In the data rows, 128 means zero.
Some points, one per row:
vec![113, 153, 099, 141, 128, 155, 126, 153, 126, 135, 113, 128, 145, 107, 132, 103, 134, 139, 153, 123, 124, 109, 141,
     121, 114, 145, 116, 147, 153, 129, 097, 156, 160, 113, 118, 151, 130, 146, 103, 143, 129, 109, 145, 116, 123, 144,
     092, 099, 103, 087, 156, 142, 136]
vec![141, 129, 126, 159, 141, 137, 100, 148, 095, 120, 111, 114, 129, 095, 106, 126, 091, 151, 145, 131, 161, 125, 148,
     141, 098, 091, 114, 117, 075, 111, 123, 128, 132, 108, 113, 105, 087, 134, 093, 143, 156, 128, 111, 146, 128, 120,
     181, 121, 145, 133, 108, 123, 146]
vec![147, 116, 116, 095, 103, 139, 134, 123, 106, 106, 107, 165, 169, 109, 114, 100, 168, 141, 163, 148, 134, 137, 122,
     097, 114, 119, 147, 131, 154, 084, 140, 146, 129, 154, 145, 098, 093, 180, 172, 170, 130, 102, 117, 130, 136, 082,
     097, 108, 133, 124, 085, 165, 161]
vec![134, 132, 178, 093, 139, 142, 102, 126, 125, 136, 143, 104, 098, 161, 156, 184, 126, 114, 080, 113, 149, 139, 144,
     157, 136, 125, 105, 145, 172, 128, 125, 126, 107, 139, 128, 124, 131, 133, 130, 112, 138, 124, 101, 148, 108, 142,
     140, 107, 120, 141, 168, 148, 103]
vec![150, 143, 094, 099, 128, 134, 176, 099, 119, 117, 129, 195, 085, 118, 121, 154, 170, 150, 149, 139, 154, 173, 132,
     108, 174, 133, 103, 139, 138, 147, 098, 130, 155, 139, 145, 147, 095, 168, 119, 147, 104, 146, 144, 146, 128, 156,
     147, 139, 095, 116, 108, 121, 134]
vec![061, 166, 161, 150, 165, 078, 163, 128, 197, 125, 079, 123, 141, 106, 149, 200, 099, 097, 092, 098, 145, 131, 164,
     133, 129, 145, 089, 150, 144, 156, 134, 110, 143, 094, 139, 150, 116, 113, 123, 135, 131, 153, 128, 170, 138, 135,
     116, 136, 141, 100, 175, 141, 054]
vec![142, 127, 108, 118, 117, 171, 112, 147, 118, 144, 133, 146, 128, 163, 106, 153, 108, 123, 112, 162, 127, 121, 097,
     117, 144, 161, 139, 147, 121, 103, 125, 159, 126, 141, 097, 115, 144, 100, 136, 122, 121, 111, 112, 118, 142, 135,
     153, 096, 115, 137, 146, 140, 144]
vec![104, 136, 117, 145, 127, 076, 144, 116, 136, 146, 115, 081, 115, 120, 147, 132, 113, 140, 161, 133, 138, 166, 132,
     091, 135, 127, 089, 156, 151, 110, 132, 171, 173, 104, 070, 169, 104, 092, 128, 118, 140, 125, 120, 165, 144, 180,
     104, 168, 136, 105, 109, 126, 118]
vec![141, 140, 153, 153, 098, 100, 054, 118, 134, 114, 118, 094, 176, 107, 120, 090, 109, 143, 144, 124, 127, 089, 149,
     149, 109, 154, 142, 068, 134, 146, 156, 112, 134, 124, 138, 100, 195, 083, 111, 162, 136, 116, 134, 067, 161, 088,
     103, 113, 166, 137, 164, 073, 133]
vec![155, 146, 100, 131, 127, 116, 116, 123, 127, 165, 112, 124, 134, 120, 139, 106, 119, 157, 149, 155, 113, 088, 140,
     167, 112, 141, 122, 111, 110, 119, 106, 137, 135, 120, 131, 121, 133, 142, 117, 146, 109, 118, 113, 121, 131, 119,
     111, 114, 080, 121, 131, 117, 113]
vec![127, 133, 099, 104, 122, 161, 118, 157, 079, 105, 138, 152, 147, 140, 094, 146, 120, 111, 140, 147, 171, 083, 106,
     142, 139, 151, 096, 132, 144, 149, 131, 121, 155, 105, 131, 125, 117, 128, 146, 170, 105, 138, 116, 070, 121, 166,
     171, 141, 065, 141, 155, 155, 172]
vec![120, 131, 082, 144, 102, 118, 168, 156, 134, 133, 141, 123, 098, 145, 116, 124, 145, 163, 146, 139, 146, 187, 125,
     081, 157, 121, 121, 140, 125, 087, 117, 137, 129, 140, 125, 158, 134, 142, 117, 122, 136, 136, 141, 133, 113, 162,
     123, 121, 103, 106, 134, 102, 159]
vec![124, 121, 163, 137, 125, 137, 108, 145, 138, 116, 127, 114, 128, 107, 127, 150, 098, 130, 115, 122, 134, 097, 145,
     135, 071, 129, 107, 117, 108, 141, 103, 120, 117, 103, 107, 114, 089, 133, 126, 130, 145, 115, 116, 118, 101, 130,
     149, 109, 124, 183, 135, 149, 091]
vec![107, 133, 102, 145, 122, 131, 141, 123, 162, 152, 120, 119, 112, 137, 129, 120, 104, 113, 153, 134, 121, 121, 120,
     099, 132, 148, 115, 122, 136, 146, 114, 128, 152, 140, 084, 105, 150, 118, 121, 148, 114, 133, 118, 117, 146, 158,
     148, 152, 137, 099, 089, 118, 155]
vec![130, 123, 152, 101, 142, 131, 123, 093, 149, 122, 123, 134, 141, 145, 130, 166, 103, 100, 111, 126, 159, 169, 141,
     164, 149, 100, 097, 134, 120, 171, 106, 068, 150, 113, 166, 139, 116, 131, 166, 140, 120, 135, 099, 109, 097, 128,
     121, 101, 125, 159, 160, 157, 143]
vec![132, 110, 098, 156, 165, 103, 159, 148, 132, 132, 161, 159, 177, 107, 126, 122, 149, 118, 157, 130, 117, 102, 161,
     141, 097, 125, 173, 110, 111, 112, 158, 167, 117, 130, 096, 112, 138, 154, 134, 140, 100, 123, 113, 146, 177, 101,
     117, 116, 125, 087, 111, 104, 103]
vec![168, 060, 102, 117, 078, 132, 140, 132, 120, 146, 137, 172, 125, 119, 114, 130, 163, 157, 150, 133, 126, 102, 092,
     134, 102, 153, 191, 128, 134, 095, 150, 146, 128, 141, 117, 111, 110, 221, 126, 140, 116, 124, 106, 153, 134, 118,
     119, 127, 109, 115, 070, 187, 123]
vec![103, 141, 101, 138, 150, 172, 146, 176, 101, 139, 168, 125, 093, 136, 103, 146, 111, 087, 122, 154, 155, 112, 115,
     123, 114, 131, 120, 159, 137, 089, 107, 107, 098, 097, 131, 166, 145, 115, 128, 087, 202, 141, 105, 126, 127, 145,
     194, 139, 115, 142, 145, 143, 135]
vec![100, 170, 141, 132, 122, 098, 109, 125, 157, 131, 091, 121, 097, 092, 158, 196, 066, 122, 082, 104, 157, 146, 133,
     123, 119, 142, 101, 152, 145, 139, 113, 117, 117, 101, 113, 102, 120, 128, 114, 103, 113, 176, 124, 130, 123, 147,
     160, 126, 119, 152, 157, 111, 084]
vec![155, 084, 138, 118, 123, 136, 173, 111, 080, 116, 130, 175, 140, 108, 117, 142, 148, 161, 169, 109, 141, 123, 132,
     135, 125, 130, 134, 095, 117, 117, 141, 118, 145, 125, 129, 110, 126, 186, 131, 149, 091, 082, 110, 127, 080, 131,
     098, 163, 105, 141, 101, 144, 161]
vec![148, 129, 118, 111, 096, 133, 128, 134, 151, 149, 119, 131, 089, 089, 155, 129, 148, 182, 157, 090, 106, 124, 077,
     133, 138, 179, 146, 164, 117, 127, 099, 137, 129, 128, 146, 128, 156, 153, 120, 136, 097, 146, 157, 122, 144, 133,
     100, 179, 105, 112, 129, 150, 108]
vec![138, 141, 135, 130, 122, 129, 126, 164, 113, 115, 162, 131, 123, 155, 134, 100, 149, 098, 113, 126, 125, 116, 144,
     141, 114, 159, 151, 137, 114, 093, 110, 146, 154, 118, 146, 118, 139, 067, 133, 128, 173, 155, 137, 124, 172, 091,
     163, 125, 129, 115, 121, 147, 133]
vec![151, 144, 121, 161, 105, 150, 128, 113, 111, 168, 134, 118, 113, 119, 170, 156, 112, 140, 130, 128, 142, 138, 127,
     103, 170, 117, 126, 136, 133, 143, 126, 112, 121, 130, 157, 109, 092, 142, 139, 111, 152, 123, 126, 152, 098, 133,
     119, 111, 122, 121, 089, 139, 159]
vec![140, 187, 149, 128, 087, 134, 183, 076, 153, 134, 087, 114, 117, 102, 140, 114, 139, 161, 146, 116, 141, 167, 127,
     107, 194, 133, 106, 146, 129, 148, 129, 112, 179, 149, 175, 122, 140, 202, 109, 110, 142, 113, 138, 122, 056, 157,
     117, 118, 117, 109, 163, 108, 163]
vec![154, 101, 125, 110, 122, 106, 112, 131, 114, 112, 137, 146, 175, 126, 115, 102, 163, 160, 124, 140, 095, 133, 159,
     144, 111, 138, 167, 112, 139, 090, 135, 144, 116, 158, 102, 104, 110, 157, 150, 120, 123, 129, 131, 149, 136, 134,
     126, 151, 099, 135, 095, 115, 118]
vec![142, 149, 109, 115, 095, 140, 143, 117, 129, 112, 112, 160, 137, 177, 113, 130, 127, 145, 106, 112, 121, 174, 126,
     123, 168, 120, 127, 171, 185, 112, 145, 118, 168, 164, 175, 140, 107, 178, 140, 112, 124, 159, 145, 111, 119, 133,
     093, 168, 121, 082, 173, 168, 158]
vec![114, 151, 138, 163, 125, 095, 067, 115, 137, 114, 127, 084, 174, 128, 134, 095, 099, 118, 123, 126, 103, 123, 177,
     128, 125, 113, 127, 068, 109, 130, 129, 108, 155, 114, 132, 107, 127, 106, 123, 142, 118, 102, 110, 117, 123, 073,
     134, 047, 172, 117, 124, 065, 152]
vec![097, 143, 123, 156, 153, 149, 105, 163, 119, 114, 121, 092, 140, 150, 140, 138, 097, 114, 127, 126, 157, 096, 148,
     131, 087, 129, 119, 142, 123, 129, 143, 117, 157, 132, 108, 141, 099, 100, 100, 144, 119, 133, 117, 136, 127, 109,
     172, 128, 158, 126, 120, 145, 130]
vec![166, 135, 115, 086, 091, 197, 161, 119, 096, 148, 122, 145, 118, 147, 134, 106, 163, 141, 159, 143, 114, 130, 095,
     110, 202, 145, 163, 129, 140, 118, 125, 110, 124, 126, 137, 139, 155, 116, 132, 119, 112, 114, 151, 092, 117, 172,
     112, 148, 100, 164, 130, 169, 138]
vec![113, 133, 178, 079, 130, 166, 080, 117, 117, 143, 095, 093, 148, 129, 123, 152, 106, 108, 092, 070, 094, 151, 119,
     156, 138, 152, 132, 119, 110, 170, 126, 111, 118, 095, 157, 128, 124, 091, 141, 133, 091, 150, 133, 047, 086, 116,
     145, 070, 136, 165, 178, 160, 127]
vec![088, 127, 136, 149, 133, 079, 139, 140, 110, 145, 113, 122, 124, 152, 132, 148, 136, 122, 140, 126, 127, 135, 181,
     083, 129, 098, 113, 113, 153, 102, 132, 137, 136, 139, 134, 118, 105, 110, 137, 151, 128, 115, 151, 139, 154, 098,
     144, 101, 133, 109, 104, 098, 141]
vec![140, 121, 124, 115, 140, 087, 141, 129, 134, 105, 143, 150, 161, 149, 118, 125, 119, 151, 120, 132, 156, 138, 149,
     144, 102, 142, 138, 107, 157, 090, 154, 149, 136, 151, 110, 095, 124, 101, 151, 145, 133, 154, 158, 121, 142, 173,
     123, 134, 094, 125, 109, 087, 106]
vec![112, 147, 157, 093, 173, 172, 116, 118, 139, 152, 146, 138, 087, 146, 127, 221, 154, 126, 087, 115, 148, 136, 138,
     140, 144, 129, 140, 162, 145, 141, 097, 093, 120, 113, 168, 145, 101, 163, 164, 136, 130, 140, 119, 088, 068, 128,
     155, 106, 124, 154, 161, 142, 118]
vec![180, 082, 099, 142, 091, 135, 152, 119, 077, 146, 139, 143, 175, 149, 099, 123, 207, 164, 165, 130, 088, 123, 106,
     118, 162, 118, 203, 110, 131, 099, 154, 168, 120, 141, 124, 076, 126, 178, 152, 152, 129, 101, 123, 130, 115, 110,
     079, 146, 106, 111, 098, 129, 167]
vec![116, 149, 106, 148, 110, 128, 131, 105, 154, 133, 106, 098, 117, 125, 119, 105, 112, 139, 161, 151, 120, 144, 124,
     080, 132, 110, 142, 122, 110, 129, 130, 131, 152, 112, 116, 126, 141, 105, 103, 139, 141, 098, 118, 147, 179, 119,
     126, 131, 138, 086, 078, 118, 186]
Here are 24 more points, each followed by its number:
vec![118, 106, 140, 146, 115, 130, 073, 145, 135, 160, 105, 089, 153, 093, 150, 118, 105, 123, 142, 109, 134, 064, 131,
     151, 075, 125, 114, 146, 102, 139, 164, 128, 112, 071, 138, 123, 129, 128, 113, 123, 143, 113, 143, 161, 137, 122,
     130, 102, 120, 153, 125, 158, 101] 0
vec![129, 149, 113, 131, 128, 138, 141, 124, 177, 113, 120, 134, 106, 154, 156, 144, 142, 111, 109, 099, 158, 138, 140,
     123, 140, 154, 101, 127, 148, 154, 113, 062, 148, 148, 138, 131, 136, 119, 139, 102, 099, 180, 116, 146, 121, 154,
     106, 168, 124, 112, 157, 161, 113] 1
vec![118, 106, 117, 117, 166, 196, 126, 164, 111, 145, 149, 157, 113, 150, 099, 144, 096, 084, 131, 136, 138, 166, 105,
     117, 162, 154, 141, 198, 127, 135, 106, 120, 107, 120, 099, 131, 133, 104, 127, 105, 142, 167, 070, 126, 128, 158,
     171, 146, 099, 141, 132, 163, 154] 2
vec![174, 065, 107, 147, 141, 118, 125, 123, 090, 158, 162, 136, 152, 132, 099, 113, 132, 118, 175, 173, 131, 163, 134,
     159, 127, 144, 176, 092, 110, 130, 145, 143, 101, 164, 103, 114, 135, 108, 146, 116, 118, 115, 120, 142, 159, 125,
     106, 140, 093, 089, 095, 090, 151] 3
vec![124, 136, 141, 143, 120, 143, 128, 148, 154, 090, 159, 140, 111, 135, 139, 106, 151, 161, 140, 127, 142, 166, 128,
     114, 112, 112, 159, 150, 123, 153, 152, 117, 139, 134, 100, 132, 148, 111, 123, 141, 166, 145, 131, 178, 153, 126,
     125, 153, 134, 130, 074, 073, 114] 4
vec![134, 126, 111, 119, 133, 085, 121, 136, 165, 127, 121, 118, 123, 125, 149, 069, 120, 137, 173, 151, 111, 101, 164,
     103, 104, 138, 114, 097, 072, 152, 124, 167, 171, 100, 146, 116, 141, 133, 105, 124, 111, 112, 168, 130, 135, 084,
     102, 100, 167, 077, 123, 126, 133] 5
vec![131, 101, 154, 144, 130, 112, 136, 137, 098, 129, 193, 138, 158, 160, 118, 097, 159, 113, 113, 123, 122, 167, 150,
     120, 134, 111, 116, 120, 129, 115, 144, 154, 127, 116, 125, 111, 127, 129, 145, 127, 130, 132, 156, 107, 148, 120,
     145, 095, 109, 109, 148, 145, 133] 6
vec![183, 110, 103, 133, 097, 146, 136, 119, 091, 126, 142, 163, 139, 150, 119, 099, 189, 152, 153, 141, 128, 107, 124,
     124, 154, 151, 137, 122, 147, 100, 147, 159, 108, 132, 134, 121, 152, 174, 165, 103, 138, 101, 170, 143, 108, 135,
     095, 160, 138, 125, 107, 137, 146] 7
vec![167, 127, 115, 093, 107, 142, 136, 114, 111, 098, 114, 181, 124, 106, 140, 137, 165, 119, 159, 115, 148, 136, 133,
     097, 150, 181, 104, 126, 147, 115, 121, 140, 131, 111, 114, 151, 120, 203, 137, 124, 079, 129, 145, 144, 101, 146,
     082, 154, 104, 122, 136, 155, 106] 8
vec![100, 135, 148, 157, 148, 143, 101, 156, 148, 125, 096, 140, 114, 145, 122, 121, 126, 092, 098, 109, 148, 110, 131,
     156, 089, 112, 112, 138, 137, 138, 139, 105, 136, 095, 106, 139, 108, 127, 102, 118, 151, 126, 097, 134, 145, 099,
     127, 112, 153, 152, 107, 159, 087] 9
vec![121, 126, 143, 132, 133, 148, 100, 105, 120, 146, 143, 144, 116, 136, 163, 151, 164, 103, 070, 087, 150, 116, 130,
     157, 109, 135, 125, 095, 135, 165, 142, 091, 116, 124, 187, 137, 128, 110, 139, 101, 113, 127, 093, 095, 122, 111,
     160, 132, 140, 173, 166, 126, 130] 10
vec![098, 128, 131, 116, 124, 152, 156, 128, 111, 174, 097, 116, 126, 125, 130, 135, 111, 150, 144, 172, 111, 169, 127,
     149, 135, 096, 107, 148, 113, 127, 136, 149, 131, 107, 158, 141, 110, 143, 124, 134, 157, 088, 132, 154, 104, 141,
     134, 154, 103, 123, 127, 132, 152] 11
vec![116, 092, 130, 126, 117, 130, 148, 146, 109, 110, 148, 115, 156, 155, 104, 127, 136, 106, 112, 161, 100, 126, 133,
     145, 109, 081, 160, 172, 134, 110, 119, 121, 076, 148, 127, 111, 127, 090, 148, 102, 167, 110, 127, 104, 138, 124,
     162, 111, 140, 132, 146, 144, 133] 12
vec![123, 122, 147, 099, 141, 151, 127, 092, 122, 127, 165, 138, 099, 145, 158, 121, 142, 068, 119, 123, 115, 141, 127,
     133, 118, 154, 131, 087, 158, 139, 139, 134, 113, 143, 124, 146, 130, 093, 142, 123, 099, 165, 133, 101, 130, 149,
     134, 126, 113, 162, 140, 150, 105] 13
vec![145, 112, 092, 117, 122, 143, 192, 115, 087, 113, 141, 143, 079, 114, 093, 148, 125, 169, 125, 121, 150, 109, 056,
     132, 133, 129, 129, 140, 138, 096, 092, 107, 105, 176, 125, 119, 096, 161, 131, 132, 083, 150, 102, 109, 106, 146,
     135, 144, 063, 116, 114, 137, 123] 14
vec![130, 127, 134, 113, 148, 146, 116, 147, 151, 118, 152, 139, 129, 125, 116, 121, 123, 113, 103, 158, 163, 145, 120,
     139, 166, 144, 121, 125, 131, 143, 114, 108, 132, 110, 147, 167, 132, 089, 112, 123, 104, 167, 123, 117, 130, 101,
     116, 098, 123, 138, 154, 150, 125] 15
vec![136, 135, 144, 082, 130, 140, 099, 152, 125, 104, 161, 104, 114, 124, 103, 126, 132, 117, 094, 136, 139, 117, 121,
     133, 150, 161, 138, 094, 161, 119, 116, 102, 101, 137, 125, 132, 133, 110, 154, 116, 119, 163, 116, 094, 103, 122,
     132, 156, 112, 137, 169, 105, 104] 16
vec![133, 172, 185, 113, 151, 149, 131, 112, 128, 092, 132, 139, 106, 107, 116, 179, 134, 091, 086, 121, 133, 142, 126,
     154, 170, 114, 104, 134, 119, 156, 105, 078, 146, 105, 183, 147, 119, 120, 138, 100, 068, 157, 140, 102, 072, 107,
     141, 098, 138, 156, 155, 151, 119] 17
vec![130, 096, 109, 125, 117, 119, 176, 166, 102, 141, 146, 179, 132, 113, 110, 130, 157, 141, 115, 168, 147, 075, 120,
     134, 113, 145, 135, 106, 159, 068, 151, 145, 083, 139, 099, 116, 123, 167, 105, 113, 167, 136, 114, 149, 107, 136,
     111, 141, 087, 153, 109, 152, 115] 18
vec![147, 117, 150, 122, 101, 128, 134, 098, 098, 143, 137, 107, 147, 129, 122, 156, 115, 149, 125, 122, 115, 146, 122,
     143, 170, 070, 141, 155, 112, 143, 118, 146, 073, 104, 128, 095, 143, 123, 103, 155, 141, 090, 141, 149, 121, 127,
     175, 117, 150, 118, 086, 099, 154] 19
vec![090, 138, 152, 131, 156, 115, 154, 143, 154, 138, 092, 105, 115, 110, 135, 135, 131, 109, 127, 130, 091, 159, 113,
     101, 125, 113, 130, 171, 119, 108, 137, 146, 130, 107, 097, 167, 146, 138, 103, 133, 168, 132, 130, 189, 124, 124,
     108, 131, 144, 088, 097, 130, 094] 20
vec![135, 149, 075, 165, 092, 143, 120, 137, 090, 147, 133, 135, 106, 117, 145, 051, 134, 151, 166, 158, 121, 111, 117,
     102, 154, 124, 096, 164, 108, 129, 105, 133, 162, 172, 088, 134, 120, 133, 136, 095, 082, 110, 133, 133, 133, 132,
     126, 141, 118, 102, 120, 123, 165] 21
vec![116, 148, 200, 170, 138, 094, 104, 148, 171, 114, 113, 050, 152, 098, 118, 139, 059, 133, 107, 155, 118, 090, 160,
     141, 074, 083, 126, 100, 074, 150, 127, 106, 164, 084, 083, 108, 128, 082, 080, 161, 145, 119, 118, 178, 138, 097,
     145, 124, 209, 144, 131, 107, 087] 22
vec![090, 156, 117, 160, 129, 136, 108, 129, 128, 146, 101, 112, 120, 101, 142, 081, 130, 165, 163, 141, 088, 136, 145,
     122, 101, 115, 110, 146, 130, 179, 156, 131, 127, 121, 088, 137, 140, 130, 127, 116, 140, 128, 132, 124, 140, 112,
     113, 099, 132, 064, 137, 155, 117] 23
Which three of these numbered points are nearest to each point below, looking only along the 6 directions in which the first points spread most? Their numbers follow each, nearest first.
vec![090, 124, 125, 102, 148, 150, 122, 141, 133, 132, 099, 136, 117, 121, 117, 128, 105, 087, 107, 122, 120, 138, 117,
     139, 151, 113, 097, 159, 150, 087, 130, 122, 141, 115, 109, 137, 131, 134, 109, 105, 096, 120, 122, 128, 084, 146,
     101, 092, 139, 138, 151, 161, 109] > 15 13 1
vec![180, 071, 084, 130, 132, 130, 163, 158, 088, 119, 137, 159, 130, 103, 117, 115, 187, 120, 133, 128, 091, 103, 108,
     095, 078, 137, 160, 099, 100, 103, 129, 180, 130, 145, 137, 122, 125, 201, 141, 148, 121, 118, 110, 147, 127, 116,
     081, 154, 144, 102, 063, 173, 120] > 18 3 7
vec![196, 064, 071, 149, 085, 141, 156, 152, 100, 131, 132, 145, 129, 117, 108, 086, 153, 172, 167, 124, 141, 095, 102,
     129, 157, 134, 136, 132, 123, 125, 134, 109, 092, 137, 117, 094, 114, 184, 116, 109, 094, 110, 159, 173, 118, 129,
     087, 166, 106, 137, 086, 117, 166] > 7 3 18
vec![135, 114, 101, 108, 121, 208, 133, 164, 107, 142, 158, 140, 111, 165, 134, 175, 123, 138, 116, 179, 147, 136, 120,
     112, 093, 148, 103, 155, 108, 119, 091, 107, 109, 112, 147, 180, 126, 132, 117, 104, 175, 117, 144, 068, 136, 140,
     160, 112, 148, 158, 146, 160, 135] > 2 12 15
vec![128, 107, 118, 117, 138, 176, 135, 149, 152, 122, 158, 145, 079, 145, 160, 150, 145, 088, 120, 086, 125, 129, 124,
     115, 129, 123, 142, 117, 147, 148, 126, 081, 135, 163, 123, 150, 123, 091, 155, 107, 115, 186, 154, 111, 112, 120,
     126, 169, 125, 155, 116, 115, 117] > 13 15 16
vec![130, 072, 129, 101, 136, 138, 057, 125, 110, 152, 172, 119, 149, 177, 122, 141, 178, 109, 106, 140, 133, 114, 113,
     126, 131, 088, 158, 118, 119, 101, 116, 151, 068, 138, 136, 118, 131, 067, 162, 141, 150, 129, 123, 076, 146, 118,
     145, 117, 151, 128, 137, 126, 194] > 12 6 19
vec![086, 143, 161, 106, 138, 134, 077, 093, 133, 119, 147, 124, 138, 126, 160, 131, 109, 065, 077, 074, 114, 099, 123,
     147, 121, 128, 108, 112, 150, 150, 144, 103, 123, 123, 165, 139, 143, 120, 164, 111, 103, 126, 104, 094, 090, 123,
     133, 157, 170, 171, 185, 181, 105] > 10 17 16
vec![164, 084, 121, 124, 133, 124, 099, 118, 127, 145, 139, 130, 114, 125, 129, 132, 117, 134, 145, 139, 137, 129, 107,
     177, 125, 131, 144, 142, 110, 134, 154, 118, 093, 120, 110, 121, 144, 083, 143, 115, 175, 111, 116, 113, 171, 093,
     171, 155, 133, 165, 077, 152, 147] > 12 6 0
vec![142, 078, 108, 160, 076, 154, 143, 133, 118, 129, 119, 092, 160, 128, 081, 106, 145, 147, 161, 150, 127, 150, 111,
     103, 115, 120, 168, 097, 122, 104, 154, 158, 105, 137, 130, 072, 119, 168, 128, 129, 080, 133, 105, 140, 143, 115,
     108, 119, 120, 093, 115, 128, 147] > 3 7 6
vec![097, 144, 138, 171, 155, 094, 113, 142, 162, 127, 119, 109, 182, 110, 151, 100, 090, 121, 122, 093, 091, 089, 175,
     136, 096, 112, 139, 076, 105, 136, 145, 148, 131, 115, 142, 107, 099, 131, 150, 132, 152, 114, 132, 126, 148, 108,
     107, 061, 151, 125, 118, 092, 111] > 22 0 5
vec![136, 126, 104, 157, 116, 136, 162, 140, 101, 154, 088, 108, 132, 108, 081, 138, 143, 170, 144, 128, 130, 164, 127,
     098, 154, 087, 114, 133, 123, 122, 118, 151, 190, 162, 149, 128, 137, 133, 119, 136, 137, 123, 169, 140, 138, 142,
     115, 138, 110, 080, 074, 098, 162] > 21 11 4
vec![162, 112, 076, 109, 099, 137, 135, 146, 095, 103, 141, 170, 140, 123, 145, 097, 175, 166, 171, 137, 109, 122, 120,
     114, 130, 153, 136, 120, 122, 079, 142, 146, 163, 142, 119, 096, 099, 189, 180, 141, 119, 131, 154, 146, 113, 133,
     086, 126, 091, 117, 117, 098, 126] > 7 3 8
vec![129, 124, 135, 077, 141, 128, 161, 150, 163, 112, 116, 148, 157, 147, 126, 155, 125, 071, 103, 097, 105, 119, 099,
     134, 149, 156, 116, 150, 169, 117, 109, 118, 134, 124, 160, 157, 160, 140, 130, 094, 077, 179, 120, 115, 105, 104,
     114, 116, 115, 134, 205, 143, 110] > 13 1 16
vec![098, 188, 142, 109, 160, 124, 132, 106, 169, 137, 105, 115, 099, 099, 175, 170, 093, 090, 075, 075, 123, 157, 107,
     134, 142, 173, 071, 168, 125, 140, 121, 147, 132, 105, 133, 159, 106, 142, 116, 133, 143, 140, 129, 142, 122, 152,
     122, 139, 131, 126, 166, 132, 070] > 1 15 20
vec![104, 128, 134, 113, 121, 130, 116, 112, 196, 143, 164, 131, 133, 147, 137, 129, 104, 104, 131, 113, 113, 161, 087,
     152, 149, 131, 159, 105, 100, 168, 098, 093, 147, 135, 188, 105, 171, 110, 138, 145, 134, 117, 121, 104, 135, 114,
     158, 123, 126, 162, 145, 105, 155] > 15 16 10
vec![113, 123, 162, 130, 138, 112, 139, 125, 104, 092, 121, 100, 150, 157, 100, 127, 150, 131, 126, 102, 142, 156, 128,
     106, 155, 106, 170, 128, 138, 105, 119, 115, 149, 123, 151, 105, 140, 126, 127, 136, 125, 123, 145, 086, 121, 113,
     143, 107, 146, 114, 133, 172, 146] > 19 6 11
vec![116, 157, 113, 088, 127, 155, 151, 109, 129, 128, 113, 136, 136, 163, 120, 131, 118, 081, 105, 117, 128, 137, 144,
     157, 125, 115, 115, 135, 145, 150, 141, 112, 108, 114, 164, 174, 162, 113, 163, 105, 169, 143, 124, 121, 119, 142,
     141, 155, 124, 172, 165, 146, 131] > 15 13 16
vec![153, 103, 067, 168, 141, 116, 119, 192, 108, 107, 172, 128, 103, 125, 104, 113, 155, 193, 157, 145, 135, 131, 114,
     129, 148, 123, 142, 123, 128, 099, 114, 130, 133, 153, 127, 087, 109, 134, 140, 153, 088, 144, 131, 126, 134, 130,
     130, 140, 098, 066, 071, 106, 158] > 3 7 4
vec![179, 090, 101, 110, 118, 184, 179, 085, 086, 175, 166, 174, 123, 151, 088, 101, 164, 122, 143, 157, 144, 170, 125,
     114, 147, 103, 145, 123, 108, 110, 088, 118, 102, 140, 141, 156, 138, 123, 179, 094, 092, 156, 130, 096, 106, 128,
     136, 155, 137, 139, 137, 109, 185] > 14 7 11
vec![116, 118, 178, 142, 144, 104, 116, 143, 166, 123, 115, 100, 136, 123, 118, 156, 096, 128, 112, 130, 127, 117, 120,
     141, 127, 105, 103, 150, 139, 109, 129, 142, 121, 072, 097, 135, 134, 130, 100, 138, 162, 124, 129, 159, 126, 130,
     141, 104, 161, 159, 103, 153, 093] > 9 0 20
vec![117, 142, 120, 152, 134, 121, 137, 121, 103, 135, 119, 144, 121, 116, 123, 125, 126, 120, 136, 143, 119, 139, 164,
     126, 129, 126, 107, 159, 116, 105, 134, 188, 143, 133, 122, 148, 105, 121, 135, 123, 167, 117, 131, 120, 146, 138,
     123, 138, 148, 087, 101, 111, 157] > 4 20 11
vec![137, 129, 112, 164, 107, 132, 146, 130, 126, 101, 127, 138, 110, 097, 147, 134, 137, 146, 140, 169, 102, 146, 128,
     134, 144, 123, 148, 130, 102, 108, 120, 151, 152, 167, 115, 127, 124, 152, 116, 109, 110, 138, 113, 150, 137, 135,
     114, 156, 116, 081, 128, 084, 120] > 4 23 20
vec![101, 133, 121, 122, 144, 140, 102, 160, 141, 147, 133, 135, 147, 170, 095, 115, 129, 089, 128, 124, 125, 126, 136,
     120, 130, 145, 133, 139, 128, 120, 113, 138, 112, 129, 123, 121, 118, 123, 129, 096, 150, 126, 130, 147, 136, 116,
     163, 124, 133, 156, 129, 158, 135] > 12 6 15
vec![141, 063, 097, 116, 123, 127, 117, 148, 114, 117, 139, 110, 138, 119, 136, 102, 142, 163, 125, 150, 128, 126, 078,
     121, 113, 133, 184, 120, 114, 126, 120, 166, 116, 146, 118, 106, 138, 091, 128, 157, 115, 119, 127, 115, 116, 115,
     141, 123, 130, 150, 084, 109, 141] > 3 6 12
vec![137, 122, 119, 150, 106, 094, 119, 078, 133, 137, 103, 099, 147, 116, 188, 094, 139, 149, 162, 114, 125, 122, 135,
     131, 129, 090, 107, 124, 109, 169, 164, 135, 124, 139, 128, 108, 118, 097, 114, 147, 121, 105, 155, 151, 160, 138,
     093, 127, 152, 097, 101, 091, 141] > 5 23 4
vec![116, 138, 132, 110, 137, 098, 147, 148, 128, 132, 108, 147, 110, 119, 113, 134, 121, 120, 123, 147, 126, 131, 173,
     133, 123, 085, 143, 172, 134, 111, 129, 119, 139, 096, 132, 142, 173, 138, 142, 131, 171, 097, 117, 180, 129, 119,
     123, 130, 104, 124, 146, 155, 130] > 11 4 6
